Each row is where one point has got to under a steady rotation. How many ticks took it there?
The counts run from 0 to 279.
[  8   2   6  -8  25 -18  -9  -7 -12  -6  14  11  13 -18  22  19 -10  16
 -31   8  20 -11   3 -16   0 -35  -9 -12 -24   5 -12 -24  18  15 -12  11
  32   5   6 -23   6  14] | 217
[ 15  -3 -10  -9  16 -12  -9 -29 -18 -12 -19 -12  10   9 -12  27  13  14
  -8   2  36  16   7   1  -6 -13   4   9 -25  -9 -10  -9   2 -12 -15  -4
  25  -3   9 -43  -9 -22] | 181
[  4   1 -19   9  11 -24  -2  -4 -26  -6  26 -22  32 -20  -5  14  22 -20
 -14 -13  18 -16  16  -4  20  -5   4  -4 -28  -6 -17   8  25  15 -16  10
   6 -10  -6 -28  -2 -12] | 103
[  6   5 -12 -19  12  -6 -12   9  -7 -10   4  13  -7 -52  17   2 -21  15
  -1   3   7   1  14   1  12 -17  -3  -9 -10   7 -22 -33  29  14 -21  16
   9  23   0 -31   4  -9] | 276
[-11  21  -6 -30   8  -4  22   3 -18 -23 -12  11  -5 -26  -5  15  14  10
   0  -9  32   4  -5 -16 -11 -23  -6  -2  -3  11  -3  -5  15 -12 -17  20
  29 -29  -2 -26 -27  -6] | 253
[  2  -3   2   4  21  -5 -12 -20  -4  -8  11  -8   8 -17  12  27   2   5
 -15   0  33 -10  -1  -7  12 -38 -17 -18 -23  23  17 -31  37  16 -13   2
  17  15   1  -7  -3   8] | 151
[ 13  13 -13  -2  11 -29  -9 -28 -19  -7  -6 -35  18  -3  -9  17   6  -5
   1 -14  35  19  29   4  28  -8   2   6 -28  -2 -18 -12  27  -1 -14   3
  11  -8  -3 -11 -12  -5] | 113
[ -3  21  -7 -26 -12 -23  12   6  -8  -8 -11   3  -3 -45   1   9 -11  11
  -1   6  21  10  -3 -14  19 -28  -9   3 -15  20  -4 -14  39   7 -23  32
  -5  -4 -15  -6   0   0] | 266
[ -9  -6  -1 -17  14   0 -14   8 -29 -29 -18 -13 -17 -48  -2   7  13  18
   6  -2   4   3  17  -6  -6   1  -7 -14 -14   0 -23   7  19  -7 -26  24
   3 -18  -4 -21  -9 -25] | 68
[ 12  13 -30 -13   3 -36   7  -3  -9  -7  -7  -8   9 -25  -2   9  -8   5
  12  -2  24  18  19   6  20   4   5  11 -20  -9 -30 -12  22   0 -21   6
   4   7   6 -43   1 -15] | 52
[ -5   3 -13 -23   6 -14   0   5 -22  -5   5  13 -11 -17  -5  16   7  -5
 -20  13  24   1   4  16  -1 -20 -17 -21 -17  20   4  -3  17  15 -23   9
  39  16  35 -34   3   0] | 24
[  3  23 -16 -19  -8 -16  21   2 -18 -13   4 -10  24 -44  -4   0   4 -16
   1  -5  16   6  13  -2  31 -26  14  21 -12   3 -17 -11  25   3 -20  16
   4  -8 -13 -19 -11  -3] | 44
[ 11 -22  -6  19  20   2  -8  -3  -8  -7  18 -15  26 -36  16  23  13  -2
 -13   4  16 -20  -2 -15   2 -29   6  -5 -18   5   0 -24  27   8 -14  -8
  13  23   3 -32   3  -9] | 157
[  3 -13  -5  -6  -7  -5   3   4 -10 -10 -22  -3   1 -33 -11  25  22  23
  -3  11  24   2 -27 -26 -21 -19   0   8 -12  11   6   3  27 -12 -22  15
   0  -5  -6 -31   1 -27] | 196
[ -5  -3   0  -9  -1   7 -28  -9 -24  -6 -13 -12 -12 -28 -21  21  20  13
  -6 -14  22   4  -4 -14  -7 -16 -15 -15 -12  24   7  -1  40  -1 -22  30
  -1 -10 -16  -1 -12 -21] | 136
[ 12  -4  11  -7  11   5  -7   1 -31 -12   4  -8  25 -49  14   3   8   1
 -25   8  -1  -6  11 -20   1 -41  18  10  -9   0 -21 -16  11  -1 -16  11
  26   4   2 -21  -1   9] | 225
[ 10  24 -26 -14  -3 -44  15  -5 -14  -1  -3 -12  18 -21  -4   9  -9  -2
   3  -6  30  19  19  -2  28  -6   1  12 -21   0 -26  -8  29   3 -19  12
   9  -1   4 -25   0   1] | 49
[  5   9  -4 -15 -16 -11  -9  -3 -11   7 -13   8  -3 -24 -15  19   1  19
 -17   0  27   6 -23 -22  -6 -31 -11  -1 -13  27  10 -10  41   4 -22  34
   5   0 -14  -9   2  -7] | 202
[  3  -7  -8   9  17 -18 -13  -6 -20  -8 -21 -22  -5 -13 -10  27  18  22
  12 -17  33  12   7 -23 -18   8 -16 -15 -11   8 -11   1  35 -13 -15   7
  16 -10   8 -20 -12 -12] | 127
[ -1 -19 -10   6   8  -1 -18   1 -21 -13 -17 -18  -9 -29 -12  23  26  20
   7  -9  20   2  -3 -17 -20   6 -11 -12 -12   7  -6   7  32 -10 -22  13
  -1  -6  -3 -30  -8 -37] | 131
[ 19   5  -9 -10  12 -17 -14 -34 -21  -4 -15 -13  12  15 -16  24  11  11
 -15  -4  38  20  11   1  -1 -14   3   8 -25  -3 -12 -11   7 -11 -15   1
  31  -5   7 -33 -10 -11] | 179
[  9 -10   6  -4  25 -15  -6   0 -17 -11  12   2  20 -29  24  16   1  12
 -30  18  10 -15   2 -18  -2 -30   2  -5 -27  -6 -18 -15   8  10 -14   4
  25   6  10 -36  13   4] | 220
[-10   3 -11  -8   7  -8  -4   0 -12  -9   6  -9 -11 -31   2  17   4  -9
   0   0  28   2  10  13  16 -23 -23 -26 -12  32  16 -19  42  14 -20   7
  21  21  20  -4  -5   5] | 86
[  4   4 -14 -18   9  -9  -9   9  -6 -10   2  12  -4 -51  17   4 -21  15
   1   7   7   3  12   4  13 -14  -4  -5 -15   4 -22 -30  29  14 -23  16
   4  26   1 -36   8 -13] | 275
[ 21  12  -7 -13   8  -9 -22 -35 -25   0 -12 -13  15  11 -20  19   9   5
 -19 -12  34  21  15   2   5 -21   8  11 -22   2 -13 -15  10  -8 -13   8
  30  -5   1 -22 -15  -7] | 177
[ 11  11 -28 -15   8 -20   2  -1  -8 -13  -8  -4   4 -32   1   6 -10   9
  17  -6  20  18  23   6  17   4   7  10 -13  -9 -32 -19  21  -3 -19   6
   6   8   2 -44  -6 -23] | 54
[  5  -6  11 -16  16  -4  -7   5 -22 -23 -23  -4  -2 -49  15   7  -1  33
  -5  13   2   6   8 -23 -10 -20   5   3 -13  -9 -30  -9   8 -11 -21  18
  10 -10   0 -28   1 -12] | 3
[  4  -2   0  -2   6 -19   8  -4 -13 -11 -26  -9   1 -13  -9  31  20  27
  -4   3  38   9 -20 -34 -23 -18  -8  -1 -14   9   3   3  25 -19 -16   9
  20 -17   6 -22  -9  -9] | 192
[  4   5  16 -18   1 -16 -12   6 -34  -8 -27 -11  -6 -42   1   6   1  25
 -16  12   8  15   9 -25  -7 -25  -7  -2 -11  10 -21   2  24  -8 -21  29
  17  -9  12  -1   5  11] | 8
[ 17   4   4  -6  -2 -23  -2  -2 -40   6  -6 -18  26 -25  -6   6  11  -4
 -29   9  11   9  13 -17   3 -30  11  12 -16   3 -23   4  14  -2 -17  12
  31   2  21 -15   7  18] | 230
[ 10  21 -15 -29  -1 -15   2 -11 -29   2 -15   5   1  -3 -22  12   6   0
 -10  -5  32  26  11   9  -2 -18   1   6  -8  11 -11  -9  10  -8 -18  10
  44   1  25 -30 -14   2] | 242
[  5  11 -21 -27   5 -19  10  -6 -22  -9 -13  10  -1  -1 -17  18  12   5
  -7   4  34  17   4   9 -11  -9  -2   0 -13   1 -11  -2   4  -6 -19   3
  39  -3  25 -50 -11 -13] | 245
[  8  -5 -10 -19   1  -6 -15  -6   1  -2   3  20   1 -25   4  19  -8  18
 -21  15  18  -5 -16  -1   2 -28  -5  -3 -26  11   2 -23  22  16 -23  20
   2  20 -11 -39  12 -24] | 209
